Where one turn sends some rows of the set: a few examples, then the rows asked:
K_104: [ 17.4  15.3   9.4 -10.5  19.1   4.8  24.4   3.2 -11.2  -7.3 -25.7  -7.6
  29.8  -0.1  28.8 -10.5   1.1  23.2   2.6  26.3]
K_134: [ 15.1  13.1  -6.7   7.6  20.1   6.2   2.4   4.7  -3.9  10.3  -5.6 -12.7
  20.7  -9.3  22.9  11.9  10.5 -22.9   7.4   5.5]
K_329: [ 15.6  14.5   3.5   9.7  19.5  15.8  15.8   1.5 -14.8   8.2  -9.0   0.7
  28.4   0.8  23.3   9.5  -0.7 -22.0  -8.2  13.5]
K_213: [ 24.7  15.3   7.8  -7.9  31.2   2.5  13.0  -0.3 -10.0 -20.5 -12.4 -17.5
  31.9  22.0  28.0 -12.3  -8.2   6.2  -3.3  11.2]
K_202: [ 17.8  11.4   9.5  -1.3  13.7   6.7 -21.9  -7.3   1.3  10.0  16.1  23.1
  19.5   5.7  -9.6  12.7  -9.6  11.2 -12.9  -3.5]
K_161: [-14.7   7.4  -5.8 -23.8   7.3 -21.4   0.3   5.4 -18.7   8.8  -2.6 -23.4
  12.5  14.4   9.3 -14.5   6.9  10.2   9.5 -16.2]
K_685: [ 11.0  27.7  11.5  13.7  14.2  18.4  19.6  -5.1  -9.8   3.2   3.3  -1.4
  29.7   3.7  23.6   2.3   5.5 -16.5   0.2  10.3]
K_469: [  5.8   4.2   0.4  -9.1  -9.7 -14.0  16.3  10.7 -12.6  -3.0 -21.6 -26.3
  -2.7  10.4   3.1  -7.5 -12.7  10.7 -13.0 -16.4]
K_223: [ 23.6  13.6   1.2  -6.3  31.8  -0.6  -0.4   3.6   4.2 -12.4 -25.5 -24.6
  29.8  10.4  24.7  -8.2  -4.5   6.6  17.3  10.3]
K_425: [-20.0   5.8   5.6  -7.6   2.3  -3.7   2.4   4.1 -12.2  26.6 -37.0  -5.7
  25.0   3.2   1.1  -6.5 -10.0   6.9  20.1  -0.4]
K_989: [ 23.2   3.4  14.4  -2.4  17.5  -0.7 -24.3  -9.5   6.9  -8.1   0.9  11.8
  24.1  14.5  -8.4   2.0 -20.6  28.0  -9.9  -4.1]
K_91: [-17.3  14.2  -0.2 -15.1   5.1 -15.7  21.8   5.4 -27.5   7.4   5.5 -17.8
   5.9  25.3   1.9  -0.5   3.6  10.8   1.0 -14.2]
K_858: [ 15.9   3.4  13.3  11.4   7.5   1.7  24.1  -5.1  -8.4 -15.7 -26.7 -13.4
  29.5  -8.8  28.0  -7.2   1.2  20.0  -0.7  17.6]
K_745: [-14.4  -6.0  -5.9 -11.4   2.1 -24.0  -1.2   2.8 -17.8   5.0  -7.4 -26.2
  11.2   7.2   8.8  -9.7   3.9   6.0   4.2 -20.3]
K_291: [  9.5  20.9   5.0   0.6   6.7   3.6  27.5  -1.3 -15.3  -2.8   7.6  -8.3
  19.7  -9.1  31.1  -3.3  21.5   6.9  -4.2  13.4]
K_410: [  7.8  -1.3   6.2  -4.3  18.4 -14.5 -11.9  -6.6  -5.4  -2.6  20.5  11.9
  16.8  10.4  -8.8  19.0   1.8  38.8  -2.4  -4.9]
K_384: [  2.3   3.6  12.1  11.1  16.4  -1.7  -8.3  -8.7   0.7   8.6   0.1  20.2
  23.4   5.6 -13.1  28.5 -10.5  35.5   4.0   6.2]
K_820: [ 12.8  29.6   0.2  10.4  15.5  14.4  12.3   3.5  -6.4  -1.2  -7.9  -6.0
  24.8  -7.5  17.0   3.4  18.1 -18.2  -2.4  11.0]
K_253: [  8.5  -2.0   1.4  -4.4  25.2 -15.7 -11.4  -4.3  -5.7  -4.3  14.9   8.2
  15.5  13.9  -8.0  24.7  -4.4  38.8  -5.9  -1.7]
K_608: [  6.5   1.1   5.0  -0.5  21.7 -14.9 -10.1  -7.5  -3.3  -6.4  18.6   6.6
  15.8  14.3  -7.1  22.1  -2.5  40.2  -3.6  -4.0]
K_934: [ 24.2  19.8   3.2  -1.6  26.7   1.2   7.4   3.6  -1.6 -27.3 -25.5 -21.6
  29.4   8.4  20.0 -12.6   3.8   6.1  -0.9  11.0]
K_17: [  4.3   0.4  15.0   6.0  14.4  -2.1 -10.1  -8.7  -0.1   7.2  -0.8  22.6
  25.6   4.4 -13.7  22.5  -8.6  38.8   7.0   4.3]
K_772: [ 11.6  26.8  -1.7   4.8  18.5   9.5   5.3   1.5  -0.8   8.9   3.7 -12.8
  22.0  -4.0  24.3   5.4  15.7 -16.5  14.8   4.9]
K_824: [  4.4   4.0  15.0   1.5  16.5  -2.1 -10.1  -7.3  -0.6   9.1  -0.6  24.1
  25.3   6.3 -13.6  21.5  -7.9  39.6   7.9   6.9]
K_393: [  9.6  -5.0   4.0  -6.4  20.5 -15.1 -13.1  -4.4  -7.3  -1.5  17.0  12.6
  16.2   9.6  -8.8  20.6   0.0  36.9  -4.4  -4.2]
K_975: [ 15.6   4.3  -4.8  -3.1  12.8   0.8  23.1   6.5 -21.4   1.8  -6.8  -6.0
  17.9 -14.4  29.7   5.2  13.8  -0.5 -14.6  16.7]
K_43: [ 23.0   7.8  15.6  -4.2  18.4   0.3 -23.5 -10.1   7.2  -8.2   4.2  12.6
  24.9  16.7  -8.2   0.6 -19.3  30.0  -8.1  -3.8]
K_737: [ 16.3  11.6  11.5   3.6  11.0   6.9 -21.3  -9.2   2.7   8.2  18.1  21.4
  19.9   4.5  -9.3  12.3  -8.2  12.0 -11.9  -5.6]
K_268: [ 21.1   9.0   6.1   8.9  22.0  -2.1   0.8  -2.9   7.5 -19.0 -22.5 -28.8
  30.1   5.7  25.1  -7.6  -2.2   6.5  17.2   3.7]
K_931: [-23.9  12.9  12.3   1.4  -4.6  -2.3   4.7  -3.0  -7.1  21.4 -28.3  -9.7
  25.6   3.9   2.1 -10.5  -4.9  10.5  25.8  -5.6]
K_56: [-21.1  14.9  10.3  -5.4  -5.7  -8.3  14.2  10.9 -12.6  12.5 -42.3  -1.6
  24.6   9.7  -2.4  -4.1  -5.5  15.1  12.0  -2.3]
K_566: [  3.1  25.1   3.7 -21.8  -5.3  -9.5  19.5  10.9 -10.7  -1.0 -11.2 -24.0
  -1.1  19.9   4.4 -15.8  -7.3  18.1  -4.0 -12.1]
K_355: [ 23.8   4.3  10.1  10.1  21.7  -0.7  13.1  -5.8  -7.8 -27.0 -13.7 -22.2
  31.5  14.5  27.0  -9.2  -8.1   2.8  -6.5   4.2]
K_212: [-22.0  15.5  13.0  -0.1  -9.0  -8.0  14.9   8.1 -11.7  10.0 -40.2  -3.4
  25.0   8.8  -2.4  -4.5  -3.8  15.8  13.4  -4.5]
K_874: [-20.2   9.9  18.4   9.0  -4.5  -3.1  23.9  -2.6 -15.1   8.3 -29.9 -10.8
  21.0  18.5  -5.3  -1.2 -15.4  19.2  15.6  -4.9]
K_58: [ 11.7  12.4   7.8  -2.8  14.9   3.8 -21.7  -7.9  -1.4  10.3  18.9  22.2
  21.4   8.7  -4.3  10.6 -11.1  11.8 -18.5  -3.7]
K_269: [  1.6   9.5  11.7   4.8  19.3   0.1  -7.6  -6.7   0.6  10.1   2.2  21.9
  23.6   9.0 -12.6  26.9  -9.2  37.3   6.4   8.8]
K_96: [ 10.5  10.8  10.2   4.1  10.9   3.7 -21.1 -11.3   0.6   7.1  20.4  20.2
  21.4   6.7  -4.2  10.0 -10.1  11.5 -17.8  -6.6]
K_3: [ 23.8  15.9   3.5   3.9  23.6   0.6   7.2   1.7  -0.9 -29.1 -25.6 -23.4
  29.3   5.9  20.1 -10.9   3.2   5.3  -2.3   8.8]
K_77: [ -1.1  21.5   5.1 -12.4  -7.9   5.2  19.9  14.9 -11.8  23.6 -31.7  -4.9
   3.5   6.2  -2.4  -0.5 -15.5   3.6  -2.1   0.2]
K_543: [ -6.1  25.4  14.1   5.5 -20.9   5.2  23.3   4.3  -5.9  14.2 -22.0 -11.3
   4.3   3.1  -1.8  -4.6  -9.9   6.6   3.2  -8.5]
K_585: [ 14.3  25.7  -1.7   8.8  17.3  13.3  11.4   5.6  -7.7   0.6 -11.3  -5.3
  24.3  -8.7  17.3   5.6  15.8 -20.2  -4.4  12.3]
K_784: [ 16.5   3.1  14.6  -0.6  17.9   0.1 -23.7 -11.5   5.2  -5.6  -1.7  14.0
  28.4  15.4  -5.0   1.4 -24.7  28.5 -14.1  -2.4]
K_864: [-14.6  -3.8  -3.9  -5.4   2.0 -19.6  18.7   6.0 -29.5   6.4  -4.0 -19.0
   4.8  17.4   0.3   6.5  -1.5   4.5  -7.1 -16.9]
K_105: [-16.7   8.9  10.7  -6.6   6.5  -3.8  21.3   6.6 -20.0  16.2 -37.4  -5.1
  20.7  21.3  -5.2   1.4 -20.0  16.8  12.4   2.8]
K_460: [-16.6   6.5  -4.8 -14.5  -3.9 -25.2  11.4  13.2 -22.1   0.6 -10.8 -16.5
   9.5  12.0   4.0  -3.5  10.9   7.5  -5.4 -18.7]
K_350: [-17.7  12.3  -3.6 -16.9  -2.9 -24.4  12.4  12.8 -21.8   0.6  -8.1 -15.9
  10.5  13.7   4.4  -5.6  12.0   9.6  -2.6 -18.1]
K_617: [ 15.4   9.8  17.1  -1.6  17.2   0.9 -22.3 -12.6   6.5  -6.3   2.5  13.8
  29.4  17.8  -4.8  -1.7 -22.4  31.0 -10.5  -2.2]

K_355 goes to K_864
K_820 goes to K_212
Now these:
K_784 goes to K_253
K_202 goes to K_824
K_268 goes to K_745
K_104 goes to K_566

